K_98: [ 81  97 111 108]
K_430: [ 96 114 100  96]
K_311: [ 86 109 118 121]
K_881: [101 100 175 101]
K_496: [101 109 151  86]
K_664: [ 87  84 111  87]
K_962: [122  86  84 122]
K_16: [125  99 156 125]
K_529: [125  81  84 125]
K_663: [ 86 109 151  86]
K_644: [108  97 108 108]
K_326: [137 104  78 137]
loc: [78]
K_326, 3
[101 109 151  86]
K_496
[ 86 109 151  86]
K_663
[ 97 108 108]
K_644
[ 86  84 122]
K_962
dup K_644: 
[108]

K_804: [166 182 185 185]
K_372: [185 182 112 118]
K_393: [166 182 122 123]
K_400: [166 182 112 118]
K_313: [109  76 152 102]
K_361: [109  76 152 157]
K_375: [111  96 102 103]
[166 182 112 118]
K_400
loc: [122]
K_393, 3

K_26: [108 108 170 117 135 152]
K_594: [127 114 183 108 146 136]
K_305: [138 117 179 111 139 125]
K_468: [105 121 143 135 154 167]
K_67: [116 140  82 176 130 149]
K_199: [101 113 151 130 138 146]
K_4: [129 147 135 175 139 153]
K_654: [129 147  83 175 137 120]
K_790: [105 108 163 122 131 134]
K_382: [108 108 170 130 146 134]
loc: [120]
K_654, 6
loc: [116]
K_67, 1
loc: [143]
K_468, 3
loc: [101]
K_199, 1
loc: [125]
K_305, 6

K_553: [118 120 167 140 125 153 103 122 138 141  95 124 158 102 151 127 128 134
 152 136 108 157 156 128 122 134 148 109 123 137 109 109 149 156 141 144
 110 134 150 139 107 152 131 177 155 156 118 142 112]
K_566: [118 120 167 140 125 153 103 122 141  95 141 124 158 102 151 127 128 134
 152 136 108 157 156 128 122 134 148 109 123 137 109 109 149 156 141 144
 110 134 150 139 107 152 131 177 155 111 106 137 137]
K_727: [130 118 121 109 112 127 143 119 111 124 145 136 113 127 113 144 139 138
 150 131 125 123 132 121 119 122 120 130 125 128 122 153 128 124 121 142
 145 130 131 138 142 111 136 124 121 140 133 134 140]
K_729: [130 118 121 109 112 127 143 119 111 124 145 136 113 127 113 144 139 138
 150 131 127 123 158 121 119 122 120 130 125 128 122 163 127 122 121 142
 145 130 131 138 142 109 136 124 121 140 133 134 140]
[141  95 141]
K_566
loc: [163]
K_729, 32
[130 118 121 109 112 127 143 119 111 124 145 136 113 127 113 144 139 138
 150 131 127 123 158 121 119 122 120 130 125 128 122 163 127 122 121 142
 145 130 131 138 142 109 136 124 121 140 133 134 140]
K_729

K_883: [167 117 163 151 170 149 129 169 148]
K_731: [107 171 121 157 162 101  99 164 108]
K_195: [135 143 139 142 136 129 123 143 123]
K_64: [157 162 101 100 164 108 108 164 113]
K_392: [105 128 121 151 121 149 129  87 105]
[171 121 157]
K_731
[105 128 121 151 121 149 129  87 105]
K_392
loc: [142]
K_195, 4
next: [171 121]
[157]
[157 162 101  99 164 108]
K_731
loc: [169]
K_883, 8
[157 162 101 100 164 108 108 164 113]
K_64

K_29: [143 129 123 101 138  97 118 136]
K_722: [140 125 124 137 122 127 123 137]
K_747: [141 187 136 119 144 131 148 165]
K_821: [102 141 119 131 187 136 135 165]
K_50: [140 125 103 148 158 139 126 103]
K_201: [124 105 122 160 160 145 185 159]
K_597: [109 147 165 121 126 154 148 109]
[140 125 103 148 158 139 126 103]
K_50
next: [119 144 131]
[148]
loc: [97]
K_29, 6
next: [102 141 119 131 187 136]
[135]
[143 129 123 101 138  97 118 136]
K_29
[102 141 119 131]
K_821

K_161: [177 157 152  90]
K_180: [131  77 156 110]
K_788: [111 161 107  70]
K_777: [164  82 179 120]
K_652: [131  86  88 119]
K_304: [164  82 174 139]
K_905: [179  82 164  98]
[131  77 156 110]
K_180
[164  82 179]
K_777
loc: [156]
K_180, 3
[164  82 179 120]
K_777
next: [ 82 179]
[120]
[157 152  90]
K_161

